Rotation paths and how fast each direction turns (degrees a step)
Each turn is a multiple of 5 degrees from 10 to 175, or 0.
Each row of a path follows its step; steps can be skipped.

step 0: [  0  -4  22 -15 -25   4  -6 -24  43   7  23   2  27 -11   1  34  22 -41
 -12  -3  -9  -7   5 -11   0 -20  29 -32  20  32 -15  34 -34   7  23 -29
  19 -20  27   2  45 -26]
step 1: [ 20  25  24 -17  20  50  -2 -15   9 -10  -1  28 -31   8  -4  38 -27  27
 -12  -4  -5   1  10 -21   0  -5  12 -13  25 -29  48  -9  21 -25 -20   2
  37 -20 -12  -8  23 -45]
step 2: [ 11  62  -2 -13 -59  38  14  12  -6   0  32  10  -5  37 -15 -30  26  21
 -10  14  16  15  33  13   7  -6  25  -5  17 -17 -12   0 -31  16  23  32
  15  -3   0 -10 -19   7]
step 3: [-24   6  -8  10  11  35  28 -41 -12 -11  14  -9  14  30  21   8  28 -32
  25   2 -14  -5   3   4 -21 -41   7 -61   6   5  14  17  20 -10  24   2
   8   3  32  14  37  32]
step 4: [ 12 -21   1 -43   8  22 -30  -9  65  -5  27  24 -40 -17  27   3   1  -3
  -4  15  29  23  -9   4 -19 -46   5 -25   9  15   2 -27   8 -15   0  -1
  39 -20  11 -18 -20 -15]
step 5: [ 37  14   0  15  -5  37  14 -24  46  31 -14   5  -5  30  -9  -6 -26  12
  15   4   3 -14  27  -1 -21 -12   8   8  16 -53   6 -27 -48  32  18  -4
   9  38   2 -17  17  -6]
step 6: [-17  24 -40 -36 -10   4  16 -19  12 -19  30 -21 -25  44 -10   9   2 -12
 -15  -2   3  -6  52   6  30  -3 -34 -43 -10   0  11 -20 -18 -18 -23  10
 -16  -2  15  15  33  26]
step 7: [-36  37  -5  -6  10  11 -50 -39  28  17  -2 -23 -10  -6 -14   0  36 -10
 -18  13 -18  16  -6  -2 -33 -36   1 -18 -29 -23 -39 -17  25   5  10  -2
  16 -19  38 -14   3 -24]
step 8: [  1  16  -5 -29  -2  47   6 -13  61  16   9  -1  -4 -37  36  16  17 -22
 -11  -1 -20 -38  14 -11  15  -8  16  27  10 -39  38  13 -19   4   2 -37
  18  11  -4   6 -13  14]
[-18  -3  -9 -16   2   3  -3   0  -6  -9  -7  10   5  -6  -1  -3  16 -14
  20   4  -2  -5  -2   9  -4   1   7  -2  -4  -6  -6   3   5  -3   3  -7
   6   6  -4  -5 -10   1]	85
[  8  11   2   4   6  -6  -3  -8   3  -6   7   0   0  -4  -4  -6  -1   5
   3  14  15 -12   5   4  10  -2   0   4   5   7 -17   4   8  -2   5   6
  -2  11  13   1 -12 -17]	145
[ -9  10  -5   9  -7   7   4   9  -8 -10  -1  -7   8  19 -16   2  -8  -1
  -1   5   2   3  18  -3  -4   6  -6  -4  -5  -5 -10  -6   8  -1  -7   3
   4  -5  -7   9 -11   5]	90
[ 12  -9  -2  -9  -1  23   6   9  -7   2  -1  -2  -9   1  -3   2  -6  10
  -4  -4   3 -17  -3  13   1  13   2  11  -1  -2  -6  -9   0   3   0 -12
  12   4   0  -6   2  -3]	100
[ -1  -3  -6 -12   9   1   4   6   3 -14   5   9  -3   9  -5  11  -4   9
   4  -9   4   1  -9  -6  11  -7  -4   2 -21   3  15  -3  10 -11  -4   7
  -5  -2  10   1  -3  -5]	140
[  3   4  13  11  -4   1  15  10  -1 -13   5  17   1   3   3  -1  -1   5
   3   3  -2  -3 -13  17  -8  -4   6  -9  14   1   2   6   2  -6   0  11
   5  -9   1  -7  -2   9]	40

step 0: [-12  17 -38 -19 -37 -22 -27  59  12   4  -3 -14  22 -12  18  10  36 -12
   6   5   6  14  23 -14  19  10   4  36 -28 -38  43   2 -13   3 -37  36
  15 -10 -13 -50  15  -6]
step 1: [-17   8   6  16 -13  24  30 -42  30  30  58 -31 -20 -16  -8  -4  17  23
   3  58   5   6 -29   6 -12  -3  10  -1  17  -4   0  12 -57  -5  10  34
   0   7  29  18  -7  34]
step 2: [ -1  -9  12   7 -17  28  -5  53 -21  -3  20 -10  -6   2  34  35 -15 -51
  21  38  45  -8  25   5  -5 -15   4 -14  12   7  -5   2  38 -14  22 -51
 -19 -32  16  29 -22 -23]
step 3: [ 30   6  -6  -9 -33  24   1 -16 -12 -11 -15  -1 -10 -22  23 -29  -7   3
  25 -17  37   1 -24  -5  -9  39 -32  18 -24   0  39   0  -9  52 -15  19
  42   4  11 -55   0 -50]
step 4: [-19  16 -20  -8  68  26  24   4  15  24  23 -17 -21  -7  23  31   0  -5
  -3   7 -16 -12   9  -4  -1  -3 -17  21 -31 -39  23   2 -31 -52  26  61
 -22   9 -10   5 -16  -5]
step 5: [-39  -7  27  23   3  -6  -2  37 -15 -39  12 -38  27 -33  31 -19  31  23
  21  26  37   9 -17  -5 -22   5  22 -19 -31  10  -5 -20 -15  -4 -18 -38
   5 -37   2  30 -23  35]
step 6: [ 44  -9  16  14   2  23 -21 -11  12 -18  51  36 -24 -15   9  43   0   6
   3   6  -7 -12   6  -5 -29 -26   3  -2   6   5  56  28 -13  62  10 -34
  18   8  -2 -23   0 -29]
step 7: [-35  47  -4 -22  11   0  25  30   0  23 -27  13 -33  19  51   5  21 -23
  11 -27  -3 -37 -35  13   8  19  -8  30  -1   2  16  35  -9 -18  -2  26
  21 -28  15  32  26 -32]
step 8: [-22  14 -10  -1 -12   3 -28  15   9 -46 -22  -2  34 -40 -17  15   8  -9
  37  58  -6  32 -27 -27   1  13  30   5 -20   3  28   3 -31 -41   6  25
 -17  13  11 -42 -22  20]
[  6  -1   2  -6  -2  12   2  -6  -8   3  -8   2  -4   0  -8 -10   0 -19
  -8  16   5  -7 -15 -15   3   1   0 -11  -1   6   6   0  10 -14   0   4
   6   4  -8  -1   0  -8]	65
[  4   2 -12  -8   7 -12  15  -2 -10 -13   7  -7   0  -7  -4   7  15 -16
  -2  -5   5   7  -9  -4   4  11   8  -5   3  -1  -5   0   3  14  -6  -3
 -11  -1   3  -8  -2   1]	140
[ -2  -4  -3  -7  -6  -3   8  16   1   6 -13   0   6   2  -4  -3   2   3
  -8  -3 -16   0 -14   2  -2   6  -3  -1 -14 -19   3   1  -9  -4  10  13
  -8   1   4 -10  -7   3]	95
[ 12 -10  -4  -1  -1 -12  -8  -8  13   4  12  -8  -4  10   4   6 -11  -7
   5 -11   0  -6  -7  -3  10  -1   6 -12 -12   7   3   4  -5  -4  10   8
 -10 -12  -2  10   0  -4]	145
[  9  -1   7   4   1  -6   4 -16  -7  -9   7  -2   6   3   2   7 -12  -3
  -7  13 -10  -2  -3  -5 -19  -2  -5  12   6  -6  -9   9  -4   9   7  17
   5  -4  -7  -2   4   1]	140
